Rotation paths and how fast each direction turns (deg/step)
Each turn is a multiple of 5 degrees from 10 to 175, or 0.
Each row of a path follows its step; steps can be skipped.
Rotation 1:
step 3: [  0  13   3  -5  -5   2 -10   0   8  21  10  -2 -10  -2  17  -7   2  11
  -8  -8  16   6  12   4   6  12  -6  12   4  -5   2  -7   1  -3   6   9
   0  -8   8  -6  14  -4  -2  -1  15   7  -4 -15  -8   9   2  13  -8   4
  -8   0  19  10   1   6  10   7  -3   6   1  11 -17   1   7  -1   1   3
   3   5   3  -6   9]
step 5: [  1   6  -5   3   1  -9  19   0  19   8   4  -8  -8 -12   6   4  -9  16
   3   5   9  -2  -9  11   3  -5  -1  -2   0   2   6  -3 -10  -9   8  -8
  -2   2  -3  -2   0  -6  -3   4   7 -11  -8  -8 -13  17  -2   7  15  -2
  -1   9 -14   1   0  27  -5 -16  -3   4   5   7 -15 -13  -2   3  -3   6
  -8  12   3  -1  -6]
step 6: [ -5   1  16   6  -4  -1  -3 -16   0   1  -7   9   0 -11   3   2  -5  16
  -3  -1   9   3   3   2   6   6  -9  16   3 -13  -3  -5 -11  -2  10  12
 -13 -10  22  -1   2 -10   2  -3   1   0  -3 -11 -11  20   0   4   3 -13
  -5  -2  18 -11  -5  -3  -6  -3  -2  -6   9   0 -23   2  -3   8  -4   1
   9   8   5  -8   3]
step 12: [ 11   2  -9  -3  -6  -9   6  16  -1  -2   0   6   1   7  14 -16  -5   6
  -6   0  24   0  -6  -6  -2  12   6  -2   6  11   5  -2   4   5   8  10
  -6  10  -1  -1  -4   4 -12  -9   5  -6  -4  -1 -15   7  16  10   8   3
  -3 -17  12 -16   0  15   2   6   0  -8   6  10  -2  -8  -5 -15  -5   3
  -3  -8 -12  -9   1]
step 14: [  7   3   0  -8   7   6  -2   4  16   5   7  -5  -8   2  -1   7   6  10
   5  -2  11  10 -15  -5 -12   0  -3  -1  -3 -12  -5   2   6  -4   3  14
 -15 -13  -1 -14   0  -3   0  -8   4  18 -12  -5 -12  21   4   8   3  15
 -13  -2   0   6 -16   0 -16  -4 -10   2  15  -3  -8  -2   4 -13 -10  -1
   1   1  -3  11  -3]
step 18: [  5  -4  -9   3  10  -1  -8 -17   9 -10   5   0  -5   4  16  -1 -14  -6
  13  -5   2  18  -4   3 -17   7   2  -5   5  -3  -3  -8   7   9   4   4
  -6   4   9   1   4  -1   2  -9  -1   6  -2   0  -8   8  -2  13  -1   7
   5  -7   4   7  21   2  -3  -1 -31   1   2 -14  -1   9  -6  -8  -1 -17
   7   4  11  -6  -2]
step 27: [ -3  -6   5  -4   5   2   6   9  13  -2   0  10   2 -10   9 -11  -5 -10
   4   4  -7   8   0   2   8  11  -4 -13   7   0 -10 -13 -13   0  -9 -12
  -6   9  -3   3  11  -4 -15  -4   3  12   1  18   9   3  -2   1   4  17
  13  -8  -7  -6  -1  11   1  11 -22  -1   4 -11   3  -1   7   1  -5  -6
  -5 -22  -4   0   9]
[-2  2  2  0  0  1 -3 -1  3  3  1  3  1  0  1  1  2  3 -1  2  0 -6 -1  1
  0  4  4  0 -4 -2 -1  0 -2  2  0  2  2  3  2  2 -3  1  1 -3  0 -1  1  0
 -1 -1 -2  0  0  2  1  0 -1  3  2 -2  1 -2 -3  1  1  0  1  0  1  0  0 -2
  0  2 -1 -4 -2] => 145
[-2  0  1  5 -3 -4 -2  3  1 -2  3  1 -1 -1  1  0 -1 -1  2 -1  0 -2 -1  0
  2  1  0  1 -2  2 -1  2 -4  2 -2 -1  1  6 -2 -3  1 -2 -1  0  1  2 -1 -3
  1 -2  1 -1  0  0 -2  1  0 -1  0  2  1  1 -2 -2 -5  1  2 -2 -2 -3 -1  2
  1 -4 -3  1  1] => 95
[ 0 -2 -4  0 -4  2  0 -1 -1  0  1  1  2  4  1  2  0  0  3  0 -1  2 -1  2
 -2  0  2 -3  1 -4  0  0  1  1 -1  1  1 -1 -1 -1 -4 -1 -3  3  0 -1 -1 -2
 -2 -1 -2 -4 -2  0  0 -3  2 -1  1 -1 -2  1 -3 -4  1 -3  0 -3  0 -3 -1 -1
 -4 -1 -2  1 -2] => 10
[ 0  1  1  0 -5  0 -5  2  3  1 -3  0 -3  1  0  0 -1  0 -2  1  5  1 -2  2
  1 -3  0 -3  0  4  2 -1  2  0  1 -1 -1  1  0 -1  0  0 -1  0  0  0 -1  1
  1 -2  3 -3  2  2  2  1  0  4 -2 -1  0 -1  3 -1  1 -1 -2  2 -2 -3  0  0
 -4  1  3  0 -5] => 155
[ 3  0 -2  0  0 -3 -3  3  2  3  0 -1 -2  1  0 -3  4 -2  0  0  0  3 -2 -3
 -1  3  2 -1  0 -3  0 -2  3 -1 -2 -1  1  1 -7  0  1 -3  2  1  1 -3 -1  0
 -1  2  1  2  1 -3 -1  2 -1  2  1  3 -1 -2 -1  0  2  2 -1  0  4 -1  3  0
  0  0 -2 -1  0] => 160
[ 1  0  2  0  0  3 -2  0 -2  0  2 -2 -4  0  1 -2  1  1  2 -1  0  0  1  1
  0  3  1  1  0  1  0 -2  4  1 -2  3 -3  1  3 -3  0 -2  0  0  2  1  0  2
 -3  0 -1 -1 -1  2 -6  2  0  1  2 -3  3 -2  1  0 -5 -3  0  1  3  0  2 -3
  1 -2  2  4  1] => 95
Rotation 2:
step 4: [-13  -5   4  14  -1  -2   2  -4   1  15  -9   0 -12 -16   6  -3   8  -1
   7   9   7   8  -4 -12   8   0  11   5   9   7 -14   9  -6  -6  -6 -16
  12  -8 -13  -1  -3   2   4  -5   0   0   6  -4   9  -2  -8   8  10  -1
  11   3  -6   1  10  -5   8 -12  -6   2   3 -15 -21  -5  -6 -18   3   1
  -2  -9  -2   2 -12]
step 8: [ -7  -1   6  16  -4  -3  -3   7   2   6 -13  -1  14  -1  -7  -4   4   3
   2   7   0   3  -8  -1  10   6 -28   7   6  -3   7   1   7  -2  10  -7
  10  -3 -11   9  -1 -12   2  -2  -5  -8   8  -2  -1  -1   3  12   4  -9
   4 -11   4   1   4  -1  -2   9  -2  -4   3  -9 -20   7  -3   6   1  10
  -7 -18  17  17  -7]
step 10: [ -5   5   6  -2 -17   4  10  -8   0 -10   6   1   0   6  -3   9   6  -4
  -5   4  -6   8   9  -4  -1   5   2   6  -2  -5  10  -6  -7   2   1 -20
  -2   1   1   5  -9   1   2  -5  -9   8  -2  -5  -2  -3  -1  -4  11   5
  -6   9   7  -7   2   0  -3  -5 -11  -1   5   4  -2  -6  -3  -7   3  22
 -33 -19  -2 -13 -13]
step 16: [  3   1 -12  -7  -5  -6  -2  14  13   8  -6   0  13  -9  -7 -13  15  12
   0  10  11  -2  -2 -20   2  -6  -1   5  -2   4  -1  -7   4  -3   9 -22
  -5   0   1   2  -1 -11  -2  -9   8  -7 -19   2  -2  -4   6   8  -6   8
  11  13   6  -9   9  -3   6   3  -4  -9  -2   3  -9  10  -5  -1   9  -4
 -18  -1   0   0   1]
step 17: [ -1  -8   6   1  -2  -8   3  13   3  13 -17  -2   7  -8  -4   3  -3 -19
  -4  -6  10  -8  20   5   4   3  -6   4  -1  -8  -7  -3  -3 -10  -5   5
   8  -2  10   3   4   5  -5   0   7 -10   3   4   4  -3  -2   9  11   9
   1  -1   7 -13  -5   8   2  -1 -14   1   3  -4 -26   1  10 -11  11  11
 -10 -10   8   3 -12]
step 19: [  9  -4  -8  -8  -2  -4   8  -5  11   5   6  21 -10   1   3   1   6 -12
  -9   7   3   2  -1  -4   0   4  -3  -6   8  -3  -1  -1   8 -15   5 -17
  -9  -9   6  -9 -18   5   1  -3   3   5  -3   5   5   0   0   1   1  14
  -3   6  17 -13  13  -7 -10 -16  -9   7   3  10  -1  10   4   7  -2  18
 -11   7   1  -3   6]
step 28: [-10   7  -7   4   0   8   4   8  19  16   2   7   1   6  -1  -9  10  14
   0  11 -13   8  -9  -4  -4   8 -12  -5  -5  -6   1   5   9   6  -2  -3
   0  -2   7  -1 -16   6 -14   6  -3  11 -12  14  -2   1  12   3  -4  -2
  -9  -3  15  -1   4  -2   2 -15  -3   4   3  -5  10 -19  -1   5  -2  12
 -12  -6   5  -1   7]
[-1  1 -2 -4 -3 -2 -1 -2  4 -2  2  2 -2  3 -2  0 -3 -3  1 -1 -4  1 -1  2
  0  3 -5  1  1 -1 -2 -2  0  0 -2 -1  1  2  0  1  3  1  0  1  4  1  0 -1
 -3  0  0  2  0  0  0 -1  2 -4  1  3  1 -3  0 -1 -1  4 -2 -1 -1 -1  0  3
  1  0  0 -1 -1] => 155
[-1 -1 -1 -1  4 -2 -2 -4  2  0  0  0  0 -4 -2  2  3 -2  0 -1  0 -3  0 -2
  2  2  2  2 -1  4  0 -1 -1  4 -1  1  0  0 -3  0 -2  0 -3 -2  1  0 -1 -1
 -1 -4 -6  1  3  0 -2  0  3  2 -1 -1  0 -1  0 -2  1  1  0  2  0  0  0  1
 -3 -1  0 -4  3] => 115
[-2 -3  2  2 -1  2  1  2  0  1  3 -1 -1 -1 -3  1 -1 -1 -1 -1 -2 -5  1 -1
 -1  1  1  1  0 -1  0  3  2  3  0  3  4  1 -1  4 -1  0  0  3  1  0  3  1
  1 -2 -2  1 -3 -1  2  0 -2 -3  4  0 -3 -2  3 -1  4 -3 -1 -2  1 -2 -1 -1
 -1 -1  0  1 -4] => 110
[ 0 -2 -1  2  0  3 -3 -3 -1 -2 -1 -2  4  1  2 -1 -1 -2 -2  0  2  3 -2 -1
  1 -1 -2  4  1  1  5  1 -3 -2  1 -2  3  4  0 -1  1 -1  1 -1  1  0 -1 -4
  2  1  0  2  1  2  1 -2 -1 -4  3  0 -1  1 -3 -1  1 -2 -2  0  2  1 -2  0
 -2  2 -1 -4  0] => 10
Rotation 3:
step 7: [ -3  -3   7  11   2   6  11  11   7 -13  -2  -9 -12  -7  -8   7   8  -6
   3  -1  13  -4   9 -10  -4  -3  -4   1  -3  -5   8   1   4   4  -6  -7
   5  15   2  -5   4   7   2  16   3 -13  -3  -5   3   4  14   1  -2   4
  -2   6 -17   6   3 -12   8   1  -3   8   3  -4  -2 -17   2  -6   0  -5
  10 -11  -4 -14  10]
step 9: [ -5   3  -3   9   9   9  -3  18  -1  -5   0  -7   8   9   1   2  -7   6
 -20  11  -4   9  -1 -10 -11  13  -1   0  -7   1  -4  -2   8 -12   3   6
  -3  -7   4   4 -10   0  10   3   6   1  10   6  14  -2  -5  -7   4  -3
  -1   6  -8  -4  -9 -13   6   0   2   6  -4   2 -17   0   4 -18   8 -14
  -2  -2  -8   6 -10]
step 19: [-11  10   3   3   2   8   3   3   5   2   2 -11  -8   0  11  -5  -3  -8
   1  11   5   2  -6   6   6   1  -4  -4   2   1   7  -8  -1   3  -3 -11
  -3   3   8 -14  -9  -1  -2  -1   3   7 -12   3  -5  -2   5   3 -12   0
 -22  13  -8  -4   0 -11  -2  -4  -5  14  -5  18  13  -3 -10  -6  -3 -12
  18  -7  -4  -7   9]
step 22: [ -5   6   2   0  16  13  13  10  -1   1 -13  -8   7   6  -3 -12  -5  10
  -1  10   1  -7  -8  -3  13   5  -7  -3  -1   1  -3   7  -8   4  10   5
  -7   7   1  -8 -11   0  -6  -2   3  -2   6 -11 -10   2 -14 -22   7  -7
  -3   9   5  -4  -8  12   1  -5   6   9  -9   5  -6 -10   5  -2   7   0
   6   3  -1 -12  -8]
step 23: [-12  10   9  -9   9  13  -2   8  -3 -13  -5  -6  -4   2   4   9   1  -6
  -3  -1   4  -3  10   1  12   5  11 -13   8  -3   6  10  -4  -3  -3  -4
   7  10   5 -20  -8  10  12   6  11 -15  -7   3   3  -4  -3  -7   8 -12
   2  -2   2   8   5   0   3  -3  -3   8  13   2  -1  -6  -2 -11  -1  -6
  -3 -12   2 -14   4]
step 24: [ -4  -4   8   4   5   7   4  16   7   2  14 -16 -15  -5  -3   2  -4   0
  -5   0  -5  -3  -7   1  -7   7 -10  -1   0  -5   2   4   9  15  -4  -5
  -2   4   9  -1 -11  14  -5  13  -7 -16   1  -6  -2   5   6   8   8  -3
  -2  -9 -18   5  15   5   0   4  -5   7  -8  -5   0  -1  -2  -3 -11   5
   1   1   3 -16  13]
step 25: [  5   9  -4   8   4  16   0   8  -1   3  -1 -11   4   7 -16   8 -13  -3
 -10  -3  -8   3   3  -7 -11  -8 -11  -2   6  -5  -4   7   9   6 -15  -6
   2   0   3  -4   3   0   2   2   0   8  13  -4   6   1  10 -12   1   8
 -10  -4  -9   6  -2   1   3   1  -3  11  -2  -3  -6   9  15 -15   6 -13
  16   1   8  -4  -7]
[ 4  0 -7 -2 -1 -1  0  0  0 -3  2 -1  1  0  2 -1  0  1  3 -1 -2  0  1  0
  2  1 -3 -1  1  0  3  3 -3  0 -5  0  2  0  2 -1 -2 -1  2  1  3  0  0  1
 -3 -2 -1  1 -1  3  2  0 -1  0  1 -1 -3  1 -2 -1  3  1  2 -3  1 -3  1 -4
  1  1  0  1  2] => 160
[ 2 -6 -1  3  3 -1  3  2  0 -3  0  0 -2  1 -2  0  0 -2  0 -2  2 -1 -3  5
 -4 -1 -2 -1 -2  0 -2 -3 -3 -1  2  0  2  2  2  0 -1  2 -3 -1  0  2  0  1
 -5 -3 -3  0 -1 -1  1  0  0 -2  0  2  1  0  0  0 -2 -3 -1  1  0 -1  1 -1
 -4  2 -2 -2  1] => 175
[-1  0  3 -2 -5 -1 -1 -3  0 -2 -3 -2 -1 -1  3  3 -1  2  0 -1 -1  3 -3  0
  1  1 -3 -2 -1  0  2 -6 -1 -2 -1 -1  0  0  2  0  1  0  2 -2 -3  3  2 -1
 -2  1 -2 -1 -4  3 -3  1  1 -4  0  4  0  2  0  2  2  0  1 -1  0  1  0  2
  1  0 -2  3  0] => 45
[ 3  2  2  1 -1 -5  5  4  2  0  1  3 -2 -4  3  3  2  2 -1 -2 -4 -2 -3  0
  1  0 -1  4 -3  0  0  1  4  0 -1  2  1  0  3  1 -2 -1 -1  1  1  0 -1  0
  1  2  0  1 -1  0  2  5 -3  1  0  0  0 -2 -1  1  1 -1 -1 -1 -1  2  1  1
  2  1  0  0  1] => 125
